One vector is turned by the same rotation once a tick. Each row is the vector after some number of ticks, and that number follows the row.
The counts run from 0 to 529.
[122 139 132 186  96  77 129 144 103 100 166 119  99 155 146 120 145  57
 178 167 119 119 133  88 103 151 119 114 145 157  86 109 134 118 139 132
 161 107 161 140 134 123 139 132 123 140  79 132 126]
480
[107 117 140  78 124 139 131 148 121  96 133 125 120 152 115 142 161  95
 128 138 152  92  66 158 116 104 124 129 137 163 118 125  92  64 141 137
 149  79 111 107 106 126 135 106 143 174  95 169 108]
27
[134 130 104 152 137  96 111  94 121  93 159 122 141 123 122 127 107  92
 156  98  50 131 106 125 123 107 130 115 173 140 119 144 129 127 141 185
 145 101 128  68 157 148 174 112 113 144  86 147 135]
198
[137 124 145 162 115 132 107 119 139 109 111 127 104 122 152  89 115 134
  95  96 117 186 171  85  81 159 109 103 143 160 116 118 149  98 131 107
 133 113 169 131 164  93 148 184 133 141 152  89  93]
510
[128 125 162 123 114 106 154 137 122  68 158 122 118 129 126 111 135 124
 121 115 182 134 127 114  92 151 176 124 148 189  80 106 105 102 108  89
 150 131 132 145 143 121 162 121 147 191 124  81 155]
465
[156 118 124  83  91 118 122 138 135 133 182 123 113  56 154 114 146 148
  82 143 128 100  81 149 156 106 137 143 127 139 125 145 118 131 105 204
 145 142 111  98 134 132 104 125 151 141 160 125 107]
216
[144  88 114  97  84 145 102 137 152 119 130 126 156 161 174 119 114  95
 126 113  83 121  59 135 150  87  98 163 118 143 133 141 118 131 103 115
 139  86 112  87 133 167 135 138 163 109 159 100 155]
403
[130 138 172 135 110 144  83 191 107  99  94 100 116 114 171 100 104 138
 167 127 137 136 114 138 104 126  85 111  84 135 108 124 112  42 113 115
 107  96 132 101 119 142 120 148 148 115 132 126 121]
101
[122 122 150 115  96  98 126 170 121 138 173 101  99 113 190 121 160 127
 118 192 126  94 102 111 134 135 114 121  93 143 113 117 144  86 110 195
 145  95 130 144 117 130  79 142 147 118 137 122 108]
270
[129  96 135 107  77 156 109 106 122 161 131 175 152  91 144 110 148 139
  73 139 140 124 106 156 118 120 122 174 103 133 162 127 150 144  80 146
 109 121 118  83 141 134  82 162 155 121 165  98 146]
166
[164 140 123 116 125 123 148 154 118 106 130 141  92 171 136  97 124 105
 137 149 196  83 117 134 112 120 130 152 140 138 110  92 102  68 170 107
 146  74 166 157  92 112  98 133 142 122 134 110  78]
77
[107  96 101 109 103 127 135  89 163 133 108 204 123 147 130 157 111 108
 143 166  96 105  60 116 148  57 120 149 138 107 160 117 127 138 106 143
 148 102 106 100  73 116 114  76 117  96 117 131 135]
190
[136 158 109 117 113  83 124 143 161 108 181 133  99  67 142 119 120 151
  78 110 132 126  70 152 125  84 151 134 140 158 121 157 129 155 130 188
 156 154 113 125 124 112 135 103 145 165 149 132  91]
212
[147  98 141 132  87 123 130 121 149 134 152 123  96 129  98 108 183  80
  56  97  94 123 159 101  89 134 108 129 144 150 139 175 117 138 107 162
 175 105 141 101 164 127 174 152 168 137 130 104 135]
223
[139  86 130 110 128 184  96  71 108 120  91 157 150 147 138 116  89 116
 150 116  68 129 123 122 132 114  92 149 159 131 118 100 132  79 131 115
 123  98 139  59 163 134 126 180 130 111 130 105 146]
353
[147 145 117  85 133 112 128 148 164 115 151 135 102  88 148 113 114 174
  72 121 139 123  49 152 145  78 143 148 130 150 127 147 133 134 130 196
 137 125 100 110  99 115 117 107 145 147 175 136  75]
211
[121 132 152 156  94 105 147 126  98 119 142 154  62  87  92 144 120 135
 171 160 136 107 150 134  78 137 133  96 136 119 106  90  89  72 100 138
 150 127 136 129 118 102 130 106 117 146  92 139 161]
85
[146 125  91 126 109 105  92 106 124 106 153 134 151 132 150 124 116  96
 161 143  81  83  58 151 161  78 130 146 149 124 118 143 127 133 144 181
 138  89 101  81 111 160 113 115 123 120 116 136 128]
196
[147  97 157 117 118 182 103 137 109 114 100 102 135 121 174  94 130 153
 110 138 103 143 149 110 116 153  98 126 115 127 113 127 151  81 119 153
 121  83 140  96 154 130 102 186 121 109 158  85 106]
507
[125 141 153  82 119 152  88 141 137 124 106 162 133  88 104 122 138 116
 119 112 149 122  74 184 120  71  91  98 117 123 138 155  91  92  97 112
 116 135 113  59 112 128 127 101 146 119 145 137 131]
388
[160 111 100 199  87 111 135  74 107 129 136 168 117 107 111 103 125  82
 142 143 138 124 176 113  90 154 139 137 176 115 128 108 144 148 139 112
 146 123 182 133 135 104  95 166 127 127 101 102 138]
529
[114 147 149 152 118  96 136 119  90  94 143 148  82  87 122 122  97 173
 166 120 152 158 131 149  71 140 141 111 143 155  92  77 122  82 117 106
 100 126 146 125 137  99 122 145 127 182 107 141 138]
312
[162  69 108  84  96 148 143  96 134  93 145 152 134 138 126 115 149 143
 100 146 135  77  90 130 120 117 172 188 145 137 146 126 118 154 121 161
 152  92 103  89 125 155  92 133 136 138 131  97 156]
13
[121 133 180 160 140 140 131 152 152 112 105 157  89 142 139 102 144 102
 101 117 154 138 173  74 103 121  93  72 142 142 117 115 113  66 120 100
 170 113 157 139 124  81 156 119 124 113 141  80  90]
283
[122 114 140 123 156 161 114  90 112 114  96 173 158 160 133 106 118  92
 122 160 161 112 137 122 139 131 103 138 160 136 101  78 127  44 128 110
 110  86 162 104 149 113 110 170 141 104 139 107 110]
126
[156 167  94 188 128 105  80  85  98 118 108 144 127  81 122  95 114 121
 134  95  99 146 156 141  67 108 128 142 137  99 140 146 153 130 163 157
 112 105 157  71 139 132 122 153 110 116 115 113 108]
148
[126 157 139 140 135 130  70 174 118  91 131  93 143  61 177  79 107 141
 150 118 159 165 132 141  94 145 152 111 106 148  66 133 130  73 134 123
 117 142 153 114 131 130 114 134 134 150 139 102 131]
103
[125 119 142 122 110 156 109 112  91 146 113 137 143 149 174 118 121  89
 143 172 119 117 120 120 165 144 104 141 133 154  87  69 140  56 106  95
 114  94 159 105 155 135  99 196 152  96 153 109 136]
121
[126 127 133 158  79 124  86 143  89 155 132 145 108 113 174 112 147 104
 135 184 138 114 126 137 115 126 101 146  87 118 138 127 164  99 125 128
 120  75 135 107 117 114  62 157 157  98 108 148 105]
324
[138 174 116 155 144  86 122 147 151 102 143 127 116 136 106 112 152  87
  89  92 143 118 148 107  89 109 131 114 146 134 128 164 110 100 165 190
 163 101 139 114 118 123 165  81 120 140 114 119  74]
435
[126 127 152 106 116 115 150 159 105 112 122 162  50 134 119 138 116 135
 177 168 161  92 121 145 108 117 104 117 145 135 102  72  84  45 134 100
 139  98 145 147  95 108 125 111 133 146 123 141 116]
81
[154 125 128 122 103 111 138 109 157  86 155 151  94  91 121  98 105 140
 111  85 132 155  75 126 121  98 142 115 171 154 113 132 103 166 104  86
 156 159 109 106 141 116 170  93 145 172 150  90 150]
5
[146 172 126 145 135 111  92 142 118 115 144 154 135  46 164  79  99 166
 118 111 162 163  78 200 116  94 128 140 127 129 108 141 138 122 132 116
  77 146 128  85 118 131 111 130 157 137 172 130  97]
157
[164 107 128 133 106 148 142  79 108 129 155 158 133  57 139  89 129 121
 134 179 176  98 143 131 132 155 171 141 165 125  97  74 128 124 114 122
 115 160 174 130 151 115  69 150 135 129 138  99 145]
523
[126 104 139 122  81 138  94 116 132 151 125 151 138 166 142 112 131  52
 122 120 115 129  74 143 158  96  74 158 138 161 121 133 137 110  98  63
 116  88 131  88 130 142 147 148 181 108 149 130 133]
175
[102 158 146 173 151 127  78 103 141 113 113 172 173  65 140 108 127  98
  96 117 167 175 160 128 104 124 144  87 125 128 102 140 153 100 115 113
 136 168 157 108 130  89 117 114 128 126 131 108 116]
336
[140  94 156 111  83 137 128 121 138 153 128 135  98 159  96 110 179  86
  77  95 102  98 139  96  96 119  87 124 141 146 160 164 107 119 112 150
 173  84 122  95 151 130 165 153 161 121 135  99 117]
224
[153 101 164  89  82 145 118 160 125 103 130  99 120  78 156 106 153 175
 110 157 129  76 112 107 112 129 131 128 113 107 147 140 102 125 107 196
 166 117  94  92 136 163 110 117 127 114 144  76 155]
448
